Some points, one per row:
tensor([  48,   68,   77,   40,  108, -116,  116,  -71,  -35,   -8,   64,
        -102, -127,   44,   -3, -127, -123, -127,  -26,  -10,   -3,  -33,
          22,   92,  -75,   49, -127,   52,   59,   16,   -4,   25,   64,
          -7,    1,  -90,  -26,  101,  123,  -47,    6])
tensor([   9,  -66,  -17,  -76,    3,   17,   14,   87,   25,  -18,  -45,
          82,   -3,  -15,  -85,   69,   61,   57,   24,  127,  -27,   20,
          18, -127,  -14,  -97,   88,   28,   17,  -12,   84,   30,  -48,
          13,   -9,  -28,   51,  -57,  -81,   37,   50])
tensor([ 18,  52,  24,  40, -30, -20, -11, -11,   6,  -8,   6, -82,  19,
         72,  47,  16,  10,  24,  22, -44,  50,  22, -63,  38,  19,  72,
        -34, -52, -43, -16, -38, -11,  -8, -19,  10,  -5,  25,  21,  28,
         -9, -46])
tensor([ 13, -39, -33, -57,  56,  24,  -2,  76,  65, -42, -45,  12,  19,
        -28, -99,  29,  55,  42, -38,  37, -28,  64,  39, -87,  -2, -54,
         83,  67, -13,  36, -13, -22, -56, -32,  -9,  61,   0, -65, -16,
          7,  93])
tensor([ -84,   69,  -14,   44,  -88,   10,  -40,  -14,  -62,   15,   72,
         -23,   30,   17,   62,   -3,   56,    7,   31, -108,   28,   10,
         -62,   97,   21,   72,  -18,  -85,  -51,  -15,  -36,   11,   35,
          23,   25,   20,  -16,   43,   35,  -23,  -38])
tensor([ -8, -14,   6,  20, -30,  26, -65, -14,  35,  10,   2,  15,  33,
         -4, -14,  25,  80,  33,   5, -18,   3, -33, -43, -30,   7,  -2,
         41,  18,  11, -21, -12,  15,   9,  18, -40,  36, -36,   9,   1,
         20,  22])
tensor([-84,   2, -41,   6, -81, -14, -30, -42,   5,  56,  26,  21,  70,
        -10,  62, -12,  22,  49,  33, -71,  37,  29,   1,  50,  24,  28,
         19, -78, -65, -45,   1, -75,  13,  40,  39,  28,   5, -37,  26,
         54, -37])
tensor([-15, -21,  20, -54,   7,  33,  19,   7,  34, -21, -50,  21,  34,
          6,   9,  16,   8,  14, -35,  37,  15, -16,  17, -10,  46, -51,
         45, -17,   0, -79,  17,  23, -24,   6,  -6,  48,  20, -37, -39,
         30,  14])
tensor([-32,  20, -25,  -6, -62,  49, -24, -17,  -2,   0,  23, -36,  -9,
         -3,  36, -24, -22,   5, -22, -19,  -4,  -1,  -2,   7,  18,  -6,
         37,  18, -32, -38,   9,  14,  -1,  15, -17, -37,  10,  -7, -37,
         -5,  27])
tensor([-18,   4,  93,   3,  -2,  29,  -2,  -8, -35,  -6,  25, -24,   3,
         28,  53, -26,  -7,  42, -10,  38,  41,  56,  -3,  17,  15,  20,
         -5, -28,  53, -25,  -7, -11,  24,  49, -25, -14, -19,  24,  15,
        -47, -39])
tensor([  70,   -3,  127,  -11,  106,  -45,   87,   62,   21,  -55,   -9,
         -39,  -81,   35,  -29,  -69, -104, -109,   33,    4,  -49,  -18,
          73,  -11,  -40,   31, -127,   42,   63,   11,   14,   64,   70,
         -51,  -30,  -48,    9,   43,   17,  -37,   17])
tensor([ -9,   9,  -9,   5,  -4, -38, -24,  19,  12,  -8,  15, -23,  15,
        -10, -25,  -1, -16,  51, -26,  38,  25,  32,  24,  35,   7, -16,
        -14,  21,  75,  12,  31,  12,  22,  -9,  33,  56, -13, -34, -40,
         19,  -6])
tensor([-28,  -6, -18, -14, -57,  73, -40, -42,  34,   9, -21,  28,  44,
        -27,  14,  82,  57,  46,  14,   8, -33,  68, -44, -66,  15, -14,
         87,  45, -10,  -2, -24,   4, -34,  -1,  45,  72,  37, -46,  26,
         19,   9])
tensor([-44,  73,  34,  50, -15, -23, -12, -63,   2,  31,  51, -52,  13,
         29,  -8, -35, -48, -30,  -9, -26,  -7,  -6, -11,  41,  69,  14,
        -31, -24, -33,   1,  44,  22,  53,  43, -23, -62,  25,   4,  58,
         20, -57])
tensor([ 20,  -1,  -9, -31, -19, -25,  31,   9,  19, -19, -74,  20, -22,
         30,  16, -13,   2,  -7, -30,  25, -32,  24,  11, -51,  19,  13,
         -1, -27, -32, -13, -19, -29, -41, -50,   2,  32,  22, -42,   0,
         10,  20])
tensor([ 34, -23,  16, -36,  40,  -1,  32,  90,  46, -21, -80,  42,  23,
         12, -14, -29,  13,  11, -30,  55, -63,  -8, -30, -77, -55, -47,
         25,  53,  14, -21, -10,  30, -67, -48, -37,  28,  30, -37, -60,
         -8,  42])
tensor([ 46,  40,  57,  20,  43, -30,  38,  20,  22,   7, -15,  44, -60,
         14, -12, -17,  -6, -45,  -5,  36, -35, -34,  40, -34, -14,  10,
        -32,  57, -38,  18, -10, -14,   1,  25,  -4, -23,  40,  51,  14,
        -18,  48])
tensor([-15, -38, -53, -23,   4,  49,  -6,  77,  44, -18, -34,  41,  37,
          2, -14,  48,  36,  89,  -1,  64, -31,  -6,  -6, -84, -39, -25,
         86,  29,  23, -46,  -3,   1,   2,  -8,   3,  16,  31, -28, -75,
        -15,  42])
tensor([ 33,  30,  36,  55, -20,  30, -25, -26, -26,   5,  23, -78,  29,
         42,  19, -56, -36, -35,  39, -99,  -7,   5, -22,  87,   5,  25,
        -79, -22, -18, -18, -44, -32,  50,   7,   7, -40, -25,  36,  27,
        -24, -59])
tensor([ 127,  -12,  127,  -20,  127,  -81,  127,   80,    3,  -10,    1,
         -63, -127,   49,  -49, -127, -127, -127,  -84,  127, -127,   -5,
         123,  -23,  -83,  -80, -127,  127,  111,   61,   92,  119,   10,
         -36,  -59,  -89,  -14,  106,  -44, -101,   57])
tensor([-34, -14, -52, -53, -21,   9, -44,  26, -15,   8,  -8,  40,  21,
        -24, -20, -18,  45,  75,   5, -37,   6,  27,  -7, -39,  28, -12,
         66,  -2,  -1, -38, -14, -30, -25,  23, -35,  97,  45, -57, -34,
        -28,  25])
tensor([  90,   29,   54,   39,   12,  -33,   62,    9,  -14,   82,   19,
         -31,  -54,   35,   14,  -70,  -39,  -51,  -16,  -36,  -15,    4,
          -2,   37,  -14,   16, -117,  -40,   -3,   59,  -25,   72,   47,
           8,  -37,  -67,  -61,   47,   23,  -23,   -7])
tensor([ -64,   55,   -4,   53, -109,   22,  -46,  -74,   13,   17,   12,
           0,   82,   -4,   72,   16,   59,   24,   28,  -67,  111,  -50,
         -58,  110,   74,   59,  -26,  -99,  -48,  -44,  -25,   15,   64,
           2,    0,  -41,  -28,  -24,   20,   10,  -22])
tensor([-25,  32,  45,  15, -22,  23, -19, -73, -26, -50,  18,  -9,  43,
        -25,  39,  14,  52,   0,  24, -84,  58,  46,  -7,  45,  51,  55,
         -9, -73, -53, -18, -17, -32,  29, -17,  -6, -49,   8,  40,  47,
          6, -22])
tensor([-127,   38,  -96,  -23, -127,   57,  -99,  -16,  -10,  -15,   30,
          74,   79,  -34,   26,  127,  103,   79,   43,  -78,   43,  -26,
         -11,  -21,   94,   29,  125,  -90,  -75,  -53,  -52,  -50,  -65,
          -9,   15,   66,    4,  -71,  -32,   37,  -15])
tensor([-16, -13, -13, -13,  11,  28, -56, -43, -25,   6,  19,  17,   3,
         19, -34,   1,  47,  53, -31,  11, -19, -25, -25,  13,  11,   8,
         24, -35,  -4, -29,  29,  -7,  -8,  -7, -26,   2,   6,   1,  30,
         20,   6])
tensor([ 12,  26,  32,  20,  52, -14, -16,  -7, -17,   7,  45, -31, -63,
         29,  12,   9, -44, -38, -18, -23, -35,   3,  19,  48,  30,  19,
        -57, -43, -28,  16,  -6,  23,  38,   4, -21, -32,  24,  40,  -4,
        -63, -54])
tensor([ -91,    5,  -61,   23, -127,   86,  -68,  -29,   41,   -3,   -6,
          39,   78,  -46,   45,   48,   90,   63,   21,  -64,  122,   16,
         -58,   38,   38,   -3,   72,  -82,   -1,  -31,  -62,  -80,    1,
          33,   20,    9,   35,  -22,  -27,    6,  -40])
tensor([ 17,  10, -16,  34, -20,  13, -35, -47, -17,  17,  19, -57,  22,
         62,  -3, -56,  12, -34,   4,   4,  79, -24,  42,  59,  25,  51,
        -21, -71, -29,   0, -28,  11,  31,  49, -53, -26,  35, -26,  33,
        -12, -74])
tensor([  58,   14,   73,   28,  127,  -75,   80,  -24,  -24,  -19,   -8,
         -35, -127,   22,   44, -105, -127, -113,  -22,   -2,   -5,  -25,
          35,   42,   -5,   27, -127,   16,   51,   64,  -19,   61,   61,
         -12,   14,  -86,    0,  107,   59,  -17,   -8])
tensor([-38,   7,   4,  23, -22,  44, -10, -18,  -3,  19,  20,   1,  57,
        -24,  -2,  65,  -9,  22,   4, -20,  55, -52, -23,  49,  12,   6,
        -25, -18,  30,  -8, -35,  15,   8,  44,   7,   7,  -9,  36,  17,
         12,  37])
tensor([ -6,  59,  25,  36,  25, -24,  59, -16, -57,   8,  -1, -57, -37,
         22, -34, -46, -30, -58,  13,  55,   9,   2, -26,  57,  12,  35,
        -76, -28,  34,   6,  -4,  47,  25, -46, -23, -13, -26,  22,  -2,
         22,  -9])
tensor([-27,  15, -19,  -3,   1, -11,  37,  -1, -34,  20,   1, -12,  -5,
        -18,  -8,  20,  10, -25, -15,  28,  28, -13,  33,  32,   5,  34,
        -12, -12, -22,  32,  13, -12,  -5,  22,  -5, -39,  26,  53,  44,
         15,  -4])
tensor([-40, -43, -17, -40, -59,  54, -47,  22,  13, -28,   4,  17,  63,
         49,  39,  43,  16,  84,  40, -32,  -2, -13, -12,  32,  61,   1,
         74, -20, -36, -27, -19, -11,  22, -17,  50,  53,  12, -53,  -9,
         41, -27])
tensor([ -69,   61,  -68,  -20, -127,   77,  -92,  -28,   27,    9,  -46,
          70,   93,  -24,   63,   94,  127,   98,   60,  -27,   93,   72,
         -96,  -43,   30,  -10,  115,  -15,  -31,  -53,  -26,  -59,   -2,
          14,   -5,   71,  -25, -124,  -29,   35,  -60])
tensor([ 29, -30,  -6, -52,  88, -44,   0,  39,  -2, -31, -35, -11,  19,
         29, -12, -12, -31, -94,  -6,  39,   0, -63, -11,   4,  -8, -28,
         11,  50,  58,   5,  -3,  21,  10,   6,   3, -11,  18,  29,  16,
          6,  -9])
tensor([ 22,  38,  54,   8,   9,   9,  18, -35, -26, -59,  29,  -3,  10,
        -19,  56, -12,  21, -12,  25, -27,  31,  -9,  22, 103,  42, -21,
        -65,   5, -39, -23, -14,  14,  13,  -7,  24, -84, -44,  22,  62,
         -5, -58])
tensor([ 45, -10, -25, -15,  30, -38, -14, -23, -27,  -2,   4, -26, -49,
         44,  36, -22,  -5, -39,  12, -27,  13,  36,  40,  68, -14,  17,
        -67,  -2, -19, -26, -10, -27, -10, -18, -28, -42, -16,  42, -13,
         -1, -11])
tensor([ 39, -28,  16, -10,  28,  19,  19,  42, -25, -32,  13, -18, -15,
         11, -12, -24, -22, -71, -30,  28, -47, -18,   9, -20, -14,   7,
        -19,  36,  50,  12,  -3, -34, -24,  28,  22,   3,  12,  76,  -7,
         13,  11])
tensor([  6,  67,   7,  -1,  22, -44,  13, -16,   5,  -5, -20, -54, -43,
          0,  74, -49, -26, -38,  -3,  -4,  16,  -2,  37,  37, -48, -29,
        -82, -11,   6,  26,   4,   7,  18,  46,  14,  -2, -22,  26,  -9,
         25,  20])
tensor([ -35,   -4,  -24,   45,   23,  -43,   -2,  -47,  -18,   10,   34,
         -73,   -7,   67,   32,  -42,  -36,  -14,   36,  -86,   44,  -33,
         -23,   91,   -9,   -4, -102,  -85,  -59,   31,   -3,   29,   53,
          20,   47,  -73,  -18,   36,   32,  -24,  -50])
tensor([ 127,    6,  127,  -57,  127, -127,  127,   42,   37,    9,  -42,
         -76, -127,   42,   24, -127, -127, -127,  -57,  120,  -75,  -77,
          50,  -40, -121,  -17, -121,   43,  104,   73,   50,  101,   26,
         -29,  -23,  -93,  -10,  111,   -2,  -82,   41])
tensor([ 127,  -17,  127,  -17,  127,  -69,  127,   65,   14,  -19,    8,
         -55, -127,   16,  -81, -127, -127, -127,  -24,  109, -127,  -58,
          64,  -28,  -67,  -38, -127,  122,  100,   99,   34,   62,   53,
         -34,  -30,  -96,  -35,   67,   38,  -68,   53])
tensor([ 47,  28,  59,  21,  95, -29,  56,  20,   1,  44,  47, -45, -34,
          5,  88, -57, -86, -90, -57,  35, -71, -27,  17,  44, -66, -28,
        -37,  22,  14,  39,  30,  21,  31, -55, -38, -27, -27, 105,  -4,
        -54,  40])
tensor([ 127,  -55,   85,  -78,  127,  -85,  119,   73,   72,  -17,   -3,
         -53, -127,   43, -110, -127, -127, -120,  -38,  127, -127,  -11,
          52,  -13,  -55,  -42, -104,   60,  111,   89,   76,   56,    8,
         -54,    6,  -61,   24,  109,    0,  -44,   73])
tensor([  -8,  -78,  -48,  -54,   62,    7,   28,   67,   -6,   13,  -70,
          52,  -32,    0,  -44,   62,    2,   20,   17,   45,  -69,  -42,
         -21, -127,  -37,  -84,   65,   66,   36,   -6,   19,   14,  -43,
          40,  -46,   90,  -14,  -88,  -38,   22,  111])
tensor([-16,   7,   0,  31,   5, -14, -33, -11, -63,   4,  30, -47, -10,
         -2,  26,   0, -40, -50,  10, -40, -30, -13, -44,  46,  -8,  46,
        -61, -22, -68,  34, -40,  24,  -8,  -5,  -3,  36,   6,  46,  -5,
        -19,  17])
tensor([  65,   28,   70,   24,  106,  -67,   44,    6,   38,  -12,   15,
         -62,  -57,   37,  -36,  -91,  -49, -101,  -52,    2,  -37,  -54,
          52,    0,  -20,   -9,  -93,   56,   39,    0,  -39,   26,   -1,
           7,    3,  -42,  -34,   81,  -23,   14,   35])
tensor([-99, -13, -29,  -1, -82,  39, -18, -28, -17,  15, -20,  63,  67,
        -27,  28,  62,  38,  48,  12, -23,  16, -25, -19,  35,  24,  29,
         33, -55, -14, -17, -56,  39,  -5, -28,  64,   8,  32,  37,  61,
         46,  17])
tensor([ -1,  -6, -12,  13, -39,  42, -20,  23,  -9, -13, -22,  54,  37,
         -2,  -9, -12,  15,  40,   7,  24, -46,  47, -11, -25,  30,   7,
         53,  -6,  -5,  38, -20,  18, -21,  15,   2,  51,  39, -19, -44,
         -3,  50])
Here are 33 more points, each followed by its number:
tensor([ 10,  -4, -19, -22,   2,  -8,  41, -27,  -3,  26,   6,  -7, -12,
        -14,  -9, -22, -28, -38,  15,  14,  19,   4,   4,   0,  34,  -5,
        -41,  -7,   8,  31,  14, -12,  -6,  43,  -7, -47,   7,  21,  17,
         23, -46]) 0
tensor([  64,   -4,   34,  -27,   77,  -85,   60,   -8,    2,   24,  -28,
         -52,  -70,   48,  -20, -127,  -84,  -28,  -35,   64,  -28,  -27,
          88,  -25,   -9,  -28, -123,   56,   22,   34,   -3,   -4,   71,
          -1,   -1,  -13,  -12,   64,   13,   21,   13]) 1
tensor([ -21,   31,  -10,   41,    9,  -29,  -17,    0,   -4,  -20,   22,
         -43,  -60,   30,   33,  -37,  -17,  -42,  -14,  -35,   18,   18,
         -17,   48,  -18,   17, -107,  -16,   -6,  -14,    0,   47,   35,
          69,    8,  -11,  -15,   27,  -19,  -22,  -23]) 2
tensor([ 27, -19,  16, -20,  65, -18,  50,   5, -12, -14,  -4,  -1,  18,
         14, -12, -16, -16,  29, -46,  58, -20,  14, -13,   3,  10, -18,
         43,   5,  17,  19,  18,   8, -44,   0,   1,  10,  -2, -17,   5,
         12,  -6]) 3
tensor([  7, -46, -31, -47, -34,  35, -13, -11,  32,  15, -26, -10,  34,
          2,  -3,  36,  66,  41,  12,  34, -15,  21,  27,  -2,  10, -51,
         62,  25,  22,   7, -46,  -1, -35,   7,  14,  10, -21, -23, -14,
          3,  25]) 4
tensor([  22, -100,  -25,  -28,   -8,   64,  -43,   11,  -31,  -22,  -23,
          71,   22,    7,  -29,   40,   60,   48,  -34,   37,  -36,   46,
          -8, -115,    6,  -68,  115,   56,   24,  -10,   38,  -63, -103,
         -27,   -9,   55,   18,  -54,  -74,   30,   38]) 5
tensor([ 68, -38,  81,   1,  46, -47,  31,   8,  22,  25, -18, -40, -69,
        -13,   5, -49, -61, -56, -35,  17, -69, -16,  67,   5, -57, -23,
        -80,  27,  67,   4, -13,  70,  23, -14,   8, -65, -42,  77,  21,
        -37,  22]) 6
tensor([-35,  30, -78,   1, -55, -25,   7,  28, -50,  -5,  18,  15,   2,
         20,  10,  48,  12,  54,   5,   3,  12, -10,  21,  -4, -21,   5,
         42,   0, -12, -10,   5, -41,  37,  18,   1,  26, -13, -24, -43,
         -3, -27]) 7
tensor([  3, -31, -19, -47,  42, -43,  11,  16,  28, -10,  -6,  28, -12,
         33, -38, -12,  -6,  25, -43,  46, -67, -12, -13, -92, -11, -30,
         84,  19,   6,  62, -42,   7,  -7,  31,  -2,  59,  42, -37, -16,
        -14,  13]) 8
tensor([  56,    0,   27,   13,   -6,  -56,   40,    8,    2,  -23,   -7,
         -29,  -73,   14,  -18,  -46, -110,  -84,   18,  -10,  -30,   -6,
          33,   17,  -25,   -9,  -65,    1,   13,   56,    8,   17,   13,
         -74,   31,  -46,   22,   70,   21,  -48,    1]) 9
tensor([ 37, -19,  15, -42,  19,   6,  -1,  76,  10, -24, -39,  39,  13,
         -6, -22,  28,  -7, -19, -16,  32, -80,  22,   4, -91, -24, -17,
         96,   1,  63, -26,  37,  41, -45,  32,  30,  15,  17, -30, -31,
        -15,  26]) 10
tensor([ -9, -34,  20, -43,  29, -25, -20,   0, -28, -15, -41,  23, -11,
        -31,   4,  -5,  15, -44, -27,   4, -17,  -6, -15, -43,  34, -15,
         10,  14, -22, -13,  51, -20,  18,   6,   3, -19,   1,   0,   6,
        -69,  28]) 11
tensor([ -8,  -7, -49,  38,   3,   5, -15, -23, -32, -22,  -3,  14,  15,
        -56,  15,   4,  34,  27,  47, -35,  26, -29, -12,   2, -10, -26,
          7,  21,  -4, -23, -29, -30,  -5, -23,  14,   2,  23, -19, -18,
         49, -39]) 12
tensor([-34,  12, -18, -20, -14,  24, -29, -20,  11, -26,  19,  27,   0,
        -28,  23,  49,  12,  13,   3, -10,  -1,  11, -35,  41,   4,  36,
         32, -14, -54,  16,  18, -23,  21,  -2,   3, -26,   9,  11,  27,
         -9, -44]) 13
tensor([  13,  -41,  -48,  -66,   23,   75,  -19,   62,   33,  -44,  -66,
          52,   45,   -1,  -62,   85,   96,   71,  -29,  117,  -53,   47,
         -12, -114,  -83,  -53,  127,   35,   46,   33,   11,    1,  -83,
         -33,  -16,   49,   17, -109,  -79,   -6,   98]) 14
tensor([ -7,  -6,  25,  37, -19,  38, -10,  10,  37,  12,   9,   6, -30,
        -21, -12,  20,  26,  21, -16,  17,  18,  -1, -21, -26, -13,  19,
         40,  48,  54, -28,   2, -10,  31, -11, -27,  40,  29, -28,   3,
         -5, -11]) 15
tensor([ -62,   48,  -74,  -22, -100,   57,  -53,  -14,  -16,   -7,   -1,
          28,   64,  -23,   -5,   91,   48,   36,   16,  -28,   41,  -31,
         -10,   60,   18,   48,   73,  -25,  -54,    1,   10,  -41,    3,
         -12,   10,   28,  -20,  -26,  -68,  -18,   42]) 16
tensor([ -31,  -53,  -69,  -69,    3,   32,  -26,   10,   56,   24,  -55,
          96,    5,   -1,  -24,   68,   33,   77,  -61,   79,  -51,    2,
         -30,  -98,  -20,  -36,  105,   27,   15,   14,   36,  -40,  -72,
         -33,   -2,   72,   29, -127,  -74,   35,   51]) 17
tensor([ -94,   -2,  -68,   41, -127,   77,  -61,  -61,  -37,    4,   10,
          23,  127,  -42,   22,  108,   88,  127,   13,  -48,   68,  -46,
         -60,   13,   31,   58,  110,  -86,  -72,  -24,  -10,  -13,  -51,
          76,    8,   64,    7,  -66,   -3,   35,  -34]) 18
tensor([ -8,   4, -19, -16, -60,  12, -31, -20,  31,  42,  -8,   2,  64,
         24,  10,  23,  29,   6, -10,  10,  34, -22, -39,  22,  -8,  -3,
          3, -12,  -9, -29,  21, -63,  34, -45,  40,   3,  23, -44, -20,
         -3,   4]) 19
tensor([ 20, -53, -39,  -4,   7, -12,  -7,  42,  10,  21, -70,  42,  -4,
         31, -35,  18,  39,  51, -46,  12, -38,  25,  -9, -68, -33, -16,
         79,  30,  12,   9,  14,   6, -15,  27,   9,   8,  54,  -7, -19,
         -7,  -3]) 20
tensor([ 127,  -47,   84,  -37,  127, -108,  120,   52,   18,    5,    9,
         -92, -127,   -1,  -72, -110, -127, -110,  -72,  103,  -96,    6,
          50,  -42,  -89,   -7, -127,  127,   67,   72,   67,   76,   14,
         -41,  -49,  -83,  -41,   83,   51,  -37,   31]) 21
tensor([ -35,   18,    1,   54,  -87,  -42,  -41,  -39,  -36,   -1,   63,
          -6,   80,  -46,   10,   13,   20,    0,   53, -103,   38,   36,
         -49,  102,   54,   78,  -73,  -35,  -46,  -28,  -15,  -12,   63,
          31,  -11,  -25,  -11,   23,  106,   32,  -62]) 22
tensor([-13, -37, -32,   5, -14,  13, -21,  23,  24, -16, -23,  67, -19,
          8, -22,  11,  -5,  70,   8,  70,   4,  13,   1, -58,  18,  -6,
         41,  38, -14,   4,  -5, -15,  19,  -1, -27,  35,  30, -10, -11,
        -14,  35]) 23
tensor([-42,  46, -16,   6, -83,  23, -37, -39,  27,  26,  24, -12,  36,
        -68,  -3,  35,  55,  -3, -46, -26,  25,   4, -40,  11,   6,  34,
         54, -13, -18, -28,   4, -30,  11, -13,  -8,  -7,   8, -17,  -4,
        -13, -18]) 24
tensor([-38, -22, -37, -67,  15,  38, -14,  57,  -8,  36, -47,  76,   2,
        -19, -41,  43,  75, 104,  27,  64, -40,   9,  -8, -63,  16, -42,
         62,  29,  -1,   6,  46,  34, -88, -10,   6,  19,  18, -64, -33,
         27,  52]) 25
tensor([  17,  -40,  -44,  -50,   59,  -38,   18,   75,    1,    4,  -34,
          60,  -25,  -11,  -53,  -48,   -1,   54,  -37,   65,  -65,   15,
          23,  -95,  -43, -102,   78,   48,   40,   21,   17,  -51,  -63,
         -14,   23,   50,   -2,  -40,  -52,    8,   15]) 26
tensor([ -5, -17, -44,  18,  -1,  32, -50,  10, -26,  -8,  35,  10,   3,
        -19,  -5,  46,   0,  10, -12,  24,  50,  36,  21, -17,  -9, -13,
         76, -45,  11, -13,  20, -23, -14,   6,  -7,  37,  10, -45,   9,
          9, -16]) 27
tensor([ 25, -44,  -2, -54,  12,  33,  24,  72,  15, -48, -97,   0, -18,
          8, -86,  31,  55,  77,  -9, 111, -54,  -3,  14, -86, -53, -36,
        100,  56,  63,  19,  23, -13, -65, -52, -26,  33,  26, -87, -61,
          5,  38]) 28
tensor([-36,  36, -13,  -5,  14, -36, -53,  37, -36,  48,  -3,  13,  43,
        -22,  16,  56,  29,  64,  54, -28,  22,  26, -47, -30,   3,  15,
         27,  -8, -44, -76,   0, -16, -36,  21,   8,  75,  13, -59,  13,
         22,  -9]) 29
tensor([-11,  37,  25,  45, -43,  27, -29, -28,  -5, -54,  57, -87,  11,
         27,  54, -73,  10, -44,  31, -77,  24,  48,  20,  47,  32,  41,
        -49, -60, -22, -26, -13,  -1,  52,  25,  16, -32,  14,  33,  65,
         31, -53]) 30
tensor([-50, -26, -16,   3, -60,  24, -26, -34,  11,  -6, -13,  24,   9,
        -22,  38,  35,   0,  56,  24, -95,  52, -22, -36,   5,   5,  -8,
         30,  22,  -2, -24, -12, -57, -23, -41,  34,  43, -15, -35,  23,
         36, -47]) 31
tensor([ -30,   37,    6,   55,  -30,  -24,  -24, -105,   20,   37,   28,
          -3,   51,  -27,   57,  -33,   45,    9,  -17,  -81,   62,    4,
         -24,   58,   41,    0,  -15,  -16,  -16,  -57,  -36,  -44,   66,
         -44,   31,  -40,   -3,   -1,   30,    0,  -26]) 32
Which three of these numbered points are nearest to each point below, looking only along the 2 directions in which the first points spread most? Their numbers follow each, nearest first.
tensor([ 49, -46,  23, -20,  58, -25,  49,  19,  -7, -30,  17,  -4, -61,
         -9, -26, -61, -60, -32,   5,   4, -43,  14,  51, -47,  -8, -16,
          1,  38,  10,  38,  32,  11,  59,  30,  -7,   0, -27,  -6,  56,
        -60,  41]) > 6 9 3
tensor([ 127,  -17,  102,  -24,  127, -127,  127,   12,   25,   -3,   11,
         -44, -115,   24,  -46, -127, -127, -127,  -59,   99, -127,  -54,
          86,  -14,  -38,  -69, -127,  117,   73,   88,   60,   37,    4,
         -23,  -15,  -65,  -48,   92,   26,  -64,    6]) > 21 1 6
tensor([ -73,   43,  -43,   70, -127,   31,  -91,  -44,  -62,   50,   15,
         -52,   22,  -20,   14,   45,   46,    1,   45, -110,   78,    8,
           8,  109,   66,   86,  -52, -109,  -78,   -9,   -9,    4,   72,
         -18,   67,   -3,  -36,  -24,   26,   36,  -64]) > 22 32 30
tensor([ 127,  -74,  104,    1,  127,  -86,  116,  104,   -7,    0,  -15,
         -56, -127,  -13,  -34, -127, -127, -127,  -57,   76, -127,  -25,
          90,   -4,  -70,  -35, -110,  102,   93,   49,   17,   76,   35,
         -49,  -33,  -58,   34,  108,   29,  -19,   87]) > 21 1 6
tensor([  52,  -90,  -46,  -19,   45,   32,   16,   63,   53,    4,  -37,
          48,   23,  -30,  -89,   29,   43,   42,   26,  101,  -36,   25,
           7, -102,  -17,  -38,  100,   50,   25,  -15,   42,   28,  -76,
          26,  -24,   90,   26,  -29,  -21,  -25,   53]) > 28 26 5
tensor([ -71,    1,  -67,    9, -127,   76,  -88,  -31,  -23,   -4,   23,
          32,  127,  -30,   33,  124,   97,  123,   28,  -74,  127,   40,
         -35,   21,   78,    4,  127,  -45,  -18,  -60,  -30,  -74,  -23,
          22,  -14,   -4,  -12,  -89,  -19,   23,  -58]) > 18 16 31
tensor([-77,  43,  16,  38, -41, -23,   7, -48,   3, -15,  -2,  12,  -1,
        -26,  41,  17,   5,   0,  19, -59,  64,  50, -16,  54,  36,  39,
        -18, -55, -49,   7,  -8, -51,  17,  -9,   2,  17, -46,  16,  28,
         16, -40]) > 32 13 22
tensor([-25,  40,   2,  71, -14, -20,  56, -48, -33,  50,  10, -42,  -4,
        -25,  -8, -44, -72, -36, -15, -69,   7,  -5,  37,  34,   1, -47,
        -66, -45,  17,  15, -11,  16,  21, -27,  36, -21,  36, -10,  16,
        -26, -19]) > 2 0 30
tensor([-74,   1,  31,   3, -54,  30, -19,  12, -17,  16,   9,  26,  20,
         13, -53,  -6,  13,  13,  -4, -14,  60,  -6, -49, -25,  22,  23,
         30, -36, -23,  37, -14,  -4,   6,  30,  26,  51, -35,  10,   2,
         45,   8]) > 19 12 7
tensor([  11,   61,   -9,   71, -100,   28,  -35,  -58,   10,    6,   16,
           0,  -10,  -12,   10,   16,   -4,    6,   -7,  -24,   18,   29,
           3,   64,   43,   38,  -16,  -54,  -50,  -20,   28,   40,   29,
         -32,   -4,   -8,  -50,   51,    7,  -10,  -60]) > 32 30 13
tensor([ 11, -13,   0,   8,  -1,   7,   6, -59, -12,  14,   2, -31, -17,
         28, -30,  13, -18, -38, -17,  15, -36,  16,  57, -32,   1,   1,
        -89,  22,  -7,  21,  29,  -3,  27, -55,  32,   8,   1,  36,  32,
         -7, -28]) > 0 11 2
tensor([-56,  82, -21,  76, -81, -16, -21, -89, -31,  26,  21, -21,  46,
         46,  69,  20, -13,  -2,  13, -92,  86,  14, -14,  87,  21, 114,
         10, -84, -44,   5, -20,  10,  32,  15, -26,   3, -32,  -4,  35,
         13, -61]) > 22 32 30
tensor([ -82,    7,  -59,  -13, -127,    5,  -86,   -7,   18,    0,    7,
         -11,   98,  -60,   50,  108,  106,   97,   64, -116,   98,   44,
         -82,   37,   20,   69,   25,  -60,  -89,  -17,  -42,  -21,   26,
          60,  -20,   30,   32,   -6,  -19,   10,  -39]) > 18 16 31
tensor([ -79,   18,  -19,    9, -127,   22, -115,   -8,   27,   22,   13,
          23,   84,  -13,   44,  109,   78,   92,   46,  -78,  103,   -2,
        -105,   29,   41,   66,   75,  -88,  -43,  -56,  -74,  -37,  -26,
          20,   34,   24,    6,  -40,  -20,   44,  -50]) > 18 16 31
tensor([ -43,  -37,  -98,  -58,  -34,   69,  -56,   97,   29,   13,  -39,
         125,   73,  -26,  -92,  120,  127,  107,   25,   83,  -24,   65,
          -7, -127,    4,  -51,  127,   43,   -2,  -56,   37,  -22,  -91,
          -9,   33,  115,   69,  -68,  -98,   38,   53]) > 17 14 5
tensor([-37, -17, -59, -13, -25,  42, -76, -11, -33,  -4,  -2,  19,  15,
          5,   0,  15,  61,  -6,  16,  -4,  25, -41, -18, -30,  44, -32,
         93, -11,  45,  18,  45, -36,  -7,   7, -27,  32, -14,   3, -27,
          9,  28]) > 27 4 29
tensor([  19,  -93,  -35,  -56,   31,  102,    0,   64,   24,   24,  -34,
          80,   17,  -29,  -55,    8,  -10,   38,  -35,   87,  -61,   -1,
          28, -117,  -38,  -49,   60,   78,   43,    2,    9,    2,  -79,
         -13,   14,   50,    3, -103,  -58,  -59,   17]) > 28 26 14
